In the data rows, 50 means zero.
Here are some numbered points:
(34 38 82 58 67 45 39 59 47 42 46 73 27 57 57 62) 0
(57 55 99 82 81 75 50 75 56 48 56 93 42 71 70 77) 1
(71 80 89 89 83 85 83 97 81 68 78 90 68 90 87 91) 2
(78 57 84 74 65 69 52 73 66 70 55 79 57 59 73 73) 3
(46 59 5 37 29 32 45 26 39 53 47 17 59 34 35 21) 4
(25 40 80 55 61 52 42 52 53 28 51 83 23 62 56 66) 5
(72 49 60 50 56 60 47 52 53 62 54 50 61 55 51 52) 6
(57 52 99 81 99 78 58 91 71 54 64 99 37 82 79 90) 7
(69 76 57 55 60 70 76 59 83 76 64 47 83 63 60 57) 8
(58 47 67 64 53 62 51 62 53 57 55 58 53 56 49 66) 9
(54 48 47 43 43 44 48 52 50 47 55 48 53 47 54 42) 10
(21 35 44 41 37 35 36 45 34 26 35 51 22 46 50 40) 11
(73 73 53 67 57 68 72 61 73 76 71 57 80 67 61 69) 12
(68 50 81 58 74 66 54 73 63 53 60 82 53 64 75 76) 13
(46 40 39 42 38 51 39 39 42 46 46 34 53 36 38 43) 14
(61 70 12 42 28 60 57 49 68 71 59 27 74 47 49 25) 15
(43 50 39 47 34 40 48 41 41 34 38 47 47 54 48 42) 16
(64 62 0 24 12 40 55 27 35 80 43 0 66 22 16 7) 17
(47 40 32 28 32 36 30 33 42 38 36 30 28 32 32 39) 18
(48 62 32 52 54 52 65 38 57 50 54 45 66 48 59 56) 19
(69 57 99 80 94 81 65 88 64 74 82 97 59 76 79 92) 20
(43 60 0 33 21 30 48 14 25 53 44 7 62 30 26 15) 21
(73 55 52 51 62 46 51 49 66 52 55 57 50 66 47 61) 22
(26 31 63 54 51 39 39 50 40 34 43 54 35 43 53 47) 23
(45 50 55 47 47 48 56 50 49 34 52 61 37 50 60 64) 24
(57 35 40 36 37 28 30 41 38 45 47 31 41 36 29 45) 25
(54 41 99 80 84 54 39 63 49 53 53 95 30 58 63 80) 26
(23 59 48 56 51 51 65 51 48 38 50 62 45 50 56 42) 27
(15 38 17 30 33 39 34 20 31 21 35 25 33 23 34 26) 28
(70 56 51 51 61 47 52 49 65 51 56 57 52 65 49 60) 29
(33 32 51 39 35 37 30 36 44 34 25 33 37 30 30 42) 30
(76 75 59 72 61 71 75 66 77 80 74 63 84 71 65 74) 31
(45 22 99 69 64 50 10 57 46 27 47 94 7 64 58 78) 32
(49 89 83 80 85 85 84 81 80 61 74 98 67 83 83 95) 33
(47 22 56 40 42 39 30 61 54 30 41 54 25 42 38 47) 34
(53 55 81 63 61 60 65 68 56 59 68 71 48 67 71 63) 35
(51 52 69 58 58 62 62 58 56 55 45 74 42 74 59 65) 36
(68 55 37 44 44 49 54 44 51 56 52 28 63 59 47 38) 37
(40 31 45 40 39 42 47 44 46 43 45 44 33 43 40 35) 38
(68 54 27 40 41 48 53 39 49 57 51 20 64 58 43 32) 39
(28 31 23 28 32 24 29 33 38 27 26 21 36 39 25 16) 40
(49 72 56 59 66 66 75 60 67 56 58 74 57 74 74 63) 41
(36 38 57 51 43 42 30 41 37 42 45 55 39 52 45 42) 42
(88 58 99 95 95 71 45 70 62 71 79 99 51 82 89 86) 43
(24 24 49 34 32 36 21 36 40 23 30 48 22 34 41 41) 44
(49 46 30 41 49 43 39 43 50 38 38 39 43 45 38 35) 45
(72 47 58 49 55 60 45 51 51 60 52 49 59 53 48 51) 46
(58 54 99 81 99 82 61 95 75 54 65 99 39 86 81 92) 47
(49 48 60 48 41 46 38 55 49 50 49 44 45 45 43 46) 48
(57 51 99 76 97 77 57 89 71 52 62 99 39 80 76 86) 49
(32 29 99 62 63 50 24 76 58 12 49 94 6 68 66 74) 50
(57 61 2 31 23 46 64 23 42 58 49 10 76 41 37 27) 51
(55 56 14 35 34 44 53 31 50 54 46 19 54 38 35 37) 52
(45 36 36 38 33 49 32 34 39 44 42 26 52 30 33 37) 53
New points follow, each followed by the numbers of its three nearest points above by angle, nearest first.
(72 47 50 44 50 57 44 48 52 59 51 42 62 51 46 46) -> 46 6 37
(71 55 73 68 60 63 50 66 62 66 54 70 56 54 66 66) -> 3 43 20
(43 22 89 65 59 55 22 52 34 37 52 77 25 46 44 57) -> 32 0 50
(61 55 63 59 43 58 49 53 55 53 54 55 47 48 54 53) -> 3 9 43
(18 32 45 41 35 34 36 45 32 23 34 53 19 45 51 40) -> 11 44 23
(77 59 83 74 67 69 56 74 68 69 58 80 58 62 74 73) -> 3 20 43
(25 56 47 49 52 48 59 44 53 36 52 52 39 39 58 52) -> 27 24 11
(30 29 55 40 39 42 28 41 45 30 32 52 28 40 44 48) -> 44 11 30
(50 69 23 51 53 52 71 35 60 54 55 39 73 47 60 55) -> 19 15 51
(42 21 96 69 62 58 21 54 34 37 52 84 24 50 47 61) -> 32 0 50
(52 40 55 53 48 44 56 59 50 52 48 55 52 45 48 47) -> 34 9 23
(70 76 59 57 62 72 78 61 85 77 67 50 85 65 62 58) -> 8 12 31
(44 51 41 48 35 40 47 43 42 35 41 47 47 55 49 44) -> 16 40 11
(26 58 60 54 57 53 65 55 54 48 36 61 53 70 51 61) -> 36 41 27
(22 62 47 58 52 51 69 53 50 37 51 64 47 52 59 42) -> 27 41 24
(50 38 98 76 81 50 38 60 45 49 51 93 28 54 60 76) -> 26 0 32
(47 52 36 46 33 42 50 42 44 37 41 43 50 54 48 41) -> 16 40 21
(74 80 97 93 86 88 84 99 84 68 81 95 66 93 90 97) -> 2 33 20
(54 55 20 39 37 44 53 34 48 52 47 26 50 39 40 41) -> 52 4 21
(61 64 0 27 16 44 68 18 40 63 48 0 84 37 34 21) -> 51 17 52
(32 61 49 51 53 53 62 48 57 42 54 54 45 44 60 54) -> 27 24 41
(48 56 29 40 41 39 67 48 54 51 52 42 59 50 47 40) -> 51 52 15
(56 66 18 35 39 55 72 48 68 69 64 16 76 49 43 35) -> 15 51 39
(61 36 90 67 74 58 42 67 47 57 49 81 35 66 56 71) -> 26 1 49
(63 64 0 26 14 42 55 30 39 79 45 0 68 25 20 9) -> 17 52 51
(50 54 79 68 66 69 45 58 56 50 48 76 41 68 66 61) -> 1 49 7
(63 50 59 64 51 63 56 60 53 64 56 53 61 54 47 64) -> 9 31 12
(63 61 0 28 18 41 57 31 38 77 45 0 65 26 21 14) -> 17 52 51
(34 31 53 40 36 37 31 37 44 35 25 33 37 29 30 43) -> 30 44 18
(64 51 76 57 70 62 56 69 63 53 59 78 53 60 71 72) -> 13 20 49
(29 34 17 27 31 24 30 31 37 29 27 17 41 38 24 16) -> 40 28 45
